[[-0.18 -0.12 -0.05 -0.16 -0.05  0.06 -0.02 -0.06 -0.11 -0.09 -0.16]
 [-0.59 -0.06 -0.82 -0.47 -0.77 -0.29 -1.08 -2.06 -1.99 -7.28 -1.50]
 [-1.15 -0.45 -0.51 -2.43 -6.02  0.28 -0.44 -0.28  0.00 -0.60 -0.73]]
|
[[-0.16 -1.50 -0.73]
 [-0.09 -7.28 -0.60]
 [-0.11 -1.99  0.00]
 [-0.06 -2.06 -0.28]
 [-0.02 -1.08 -0.44]
 [ 0.06 -0.29  0.28]
 [-0.05 -0.77 -6.02]
 [-0.16 -0.47 -2.43]
 [-0.05 -0.82 -0.51]
 [-0.12 -0.06 -0.45]
 [-0.18 -0.59 -1.15]]

[[ 3.76  1.41  3.62  0.11 -1.86 -4.95  0.13]
 [-3.86 -1.91 -4.68 -3.46 -4.73 -0.04  3.40]
 [ 1.76  2.69  7.11  3.22  6.69 -3.00 -6.46]
 [-0.72 -3.60 -2.80  0.73  1.11  0.79 -1.59]
 [ 1.18 -3.44 -3.72  1.53  1.29  2.00  0.20]
 [ 1.30  1.78  0.32  2.06  2.59  0.00  0.72]]
|
[[ 0.13  3.40 -6.46 -1.59  0.20  0.72]
 [-4.95 -0.04 -3.00  0.79  2.00  0.00]
 [-1.86 -4.73  6.69  1.11  1.29  2.59]
 [ 0.11 -3.46  3.22  0.73  1.53  2.06]
 [ 3.62 -4.68  7.11 -2.80 -3.72  0.32]
 [ 1.41 -1.91  2.69 -3.60 -3.44  1.78]
 [ 3.76 -3.86  1.76 -0.72  1.18  1.30]]

[[ 3.67  2.47 -2.51 -0.09 -1.60  1.24 -2.78 -3.04 -3.69 -0.54]
 [ 1.14  1.33  6.35 -0.86 -3.62  1.14  0.84  2.20 -2.67 -0.78]
 [-3.48 -0.62  0.25  4.22 -4.88 -0.57 -4.30 -0.79  1.92 -3.09]
 [-2.63 -0.42  1.01  0.37  0.12 -6.16 -4.06  2.03 -4.75 -0.95]
 [-1.72  4.01 -0.06  1.50 -2.98  4.62  2.82 -2.18  3.71  2.70]]
|
[[-0.54 -0.78 -3.09 -0.95  2.70]
 [-3.69 -2.67  1.92 -4.75  3.71]
 [-3.04  2.20 -0.79  2.03 -2.18]
 [-2.78  0.84 -4.30 -4.06  2.82]
 [ 1.24  1.14 -0.57 -6.16  4.62]
 [-1.60 -3.62 -4.88  0.12 -2.98]
 [-0.09 -0.86  4.22  0.37  1.50]
 [-2.51  6.35  0.25  1.01 -0.06]
 [ 2.47  1.33 -0.62 -0.42  4.01]
 [ 3.67  1.14 -3.48 -2.63 -1.72]]

[[-0.69  1.32 -3.93 -1.65 -4.94  0.29  1.36]
 [ 1.96  2.42 -2.26 -1.13 -5.96  0.55  0.34]]
|
[[ 1.36  0.34]
 [ 0.29  0.55]
 [-4.94 -5.96]
 [-1.65 -1.13]
 [-3.93 -2.26]
 [ 1.32  2.42]
 [-0.69  1.96]]

[[ 0.03 -7.67  7.70 -7.30 -3.34  6.22 -1.87]
 [ 4.46  6.12  3.01 -6.28  0.05 -5.94 -2.20]
 [ 7.20  2.43 -2.91 -6.91  6.71  7.23  2.95]
 [ 4.65 -1.55 -7.54 -0.84 -2.97  2.62 -3.76]
 [ 0.50 -6.48  1.99  1.91  3.91 -7.68  6.86]
 [ 2.19  1.53 -7.12 -2.04  1.19  5.89  7.55]
 [ 4.09  7.80  3.97  1.02 -0.76 -6.16  4.87]
 [-2.06 -4.63  3.71  4.60  2.67 -3.88 -6.42]
 [ 8.00 -2.93  7.94 -4.42  6.53 -0.99  4.36]]
|
[[-1.87 -2.20  2.95 -3.76  6.86  7.55  4.87 -6.42  4.36]
 [ 6.22 -5.94  7.23  2.62 -7.68  5.89 -6.16 -3.88 -0.99]
 [-3.34  0.05  6.71 -2.97  3.91  1.19 -0.76  2.67  6.53]
 [-7.30 -6.28 -6.91 -0.84  1.91 -2.04  1.02  4.60 -4.42]
 [ 7.70  3.01 -2.91 -7.54  1.99 -7.12  3.97  3.71  7.94]
 [-7.67  6.12  2.43 -1.55 -6.48  1.53  7.80 -4.63 -2.93]
 [ 0.03  4.46  7.20  4.65  0.50  2.19  4.09 -2.06  8.00]]

[[-4.97 -2.71 -2.01 -1.89  1.28 -1.04  4.59  1.85 -4.67  1.60 -1.76  3.62
   4.19  0.91 -0.07 -1.20]
 [-6.29 -5.06 -1.68 -1.71  2.09 -0.96  7.89  2.38 -4.41  2.22 -1.58  3.12
   6.57  0.32 -2.14 -1.13]
 [-2.11  1.26 -0.36 -0.58  0.62 -0.60  2.09  1.49 -2.30  0.56 -1.62  2.27
   0.43  1.01  0.91 -0.89]
 [-3.89 -0.62  0.09 -3.36  0.54 -0.41  3.13  1.66 -4.39  2.15 -4.53  2.21
   2.90  1.20  1.39 -1.70]]
|
[[-1.20 -1.13 -0.89 -1.70]
 [-0.07 -2.14  0.91  1.39]
 [ 0.91  0.32  1.01  1.20]
 [ 4.19  6.57  0.43  2.90]
 [ 3.62  3.12  2.27  2.21]
 [-1.76 -1.58 -1.62 -4.53]
 [ 1.60  2.22  0.56  2.15]
 [-4.67 -4.41 -2.30 -4.39]
 [ 1.85  2.38  1.49  1.66]
 [ 4.59  7.89  2.09  3.13]
 [-1.04 -0.96 -0.60 -0.41]
 [ 1.28  2.09  0.62  0.54]
 [-1.89 -1.71 -0.58 -3.36]
 [-2.01 -1.68 -0.36  0.09]
 [-2.71 -5.06  1.26 -0.62]
 [-4.97 -6.29 -2.11 -3.89]]
